[126 125 145  99]
The smallest entry -> 99
The second smallest entry: 125
The 2nd entry from the right is 145

Questions about the row below.
1) Report the first entry from the left.
2) Report the fourth entry.
3) Report the third entry from the left.
[154 146 123 114 101 128 126 146 104 129]
1) 154
2) 114
3) 123

W =
[[148 151 124 118 108]
 [120 146 148 150 126]
 [140 129 136 132 127]
 [133 143 118 125 111]
 [120 106 104 111 114]
 [142 114 113 121 144]
 [145 151 133 106 109]
 [140 106 149 113 148]
 [108 106 138 150 140]
 [136 131 142 107 132]]
Rows and columns are numbered from 1.
The entry in the bottom-left corner is 136
Read off the entry in row 2 and column 1.
Answer: 120
Read off the entry at row 1, column 3.
Answer: 124
The entry directly below 129 -> 143
The entry at row 3, column 1 -> 140
Read off the top-left entry.
Answer: 148
Read off the entry in row 3 and column 2.
Answer: 129
Read off the entry just left of the smallest entry.
Answer: 106
The entry at row 1, column 2 is 151
Read off the entry just right of the smallest entry.
Answer: 111
Read off the entry directly above 104.
Answer: 118
The entry directly below the smallest entry is 113
Read off the bottom entry of the column that holds the smallest entry.
Answer: 142
Read off the entry in the bottom-right corner.
Answer: 132
Read off the entry directly below 149.
Answer: 138
The entry in row 3 and column 3 is 136
The entry in the top-right corner -> 108

[[138 119 143 141 142 128 110 111]
 [130 129 130 129 129 129 129 128]
 [139 117 146 143 144 129 107 107]
 [126 127 127 127 128 127 127 127]
 [126 128 125 126 126 127 129 130]
 [125 129 124 124 125 127 131 132]
 [132 128 133 132 132 129 126 125]]
Indices start at 1.
Which number is the entry in the bottom-left corner?
Answer: 132
Which number is the entry in the top-right corner?
Answer: 111
Which number is the entry at row 1, column 3?
Answer: 143
The top-left entry: 138
The entry in row 2 and column 1 -> 130
Which number is the entry directly below 117?
Answer: 127
Which number is the entry at row 2, column 3?
Answer: 130
The entry in row 3 and column 2 is 117
Which number is the entry in row 1 and column 2?
Answer: 119
The entry in the bottom-right corner -> 125
The entry in row 2 and column 2: 129
Which number is the entry in row 3 and column 1?
Answer: 139
The entry at row 3, column 3: 146
The entry directly below the largest entry is 127
Which number is the bottom entry of the column that holds the largest entry?
Answer: 133

M =
[[133 117 148 130 125 108 127 121]
 [136 128 128 122 127 110 129 111]
 [126 127 130 125 128 119 133 136]
 [137 133 137 135 122 128 128 121]
 [137 144 142 121 118 132 129 119]
 [121 132 151 130 124 106 130 136]
 [124 138 150 139 129 119 117 137]
 [140 124 116 130 126 122 113 125]
 [104 129 135 113 142 108 106 133]
 [133 132 126 140 126 133 117 124]
 [128 120 133 132 121 128 128 135]
 [133 142 129 127 119 112 114 144]
 [133 138 109 145 122 130 110 140]
 [120 131 130  99 126 115 132 128]]
The fourth entry from the end, reading row by row -> 126
The last entry, reading row by row?
A: 128
The largest entry in the first column: 140
The 2nd smallest entry?
A: 104
The entry in the bottom-left corner: 120
The first entry in the row that holds the largest entry?
A: 121
The first entry, reading row by row is 133
The 2nd entry in reading order: 117
The top-right entry is 121
The entry directly above the smallest entry is 145
The smallest entry in the last column?
A: 111
The entry just right of 114: 144
The second-last entry, reading row by row is 132
The fourth entry, reading row by row -> 130
The entry just left of the smallest entry: 130
The third largest entry: 148
The second largest entry: 150
The entry just left of the largest entry: 132
The smallest entry in the first row?
A: 108
The 2nd entry on the main diagonal?
A: 128
The entry just left of 145?
A: 109
The 3rd entry on the diagonal from the top-right corner: 119
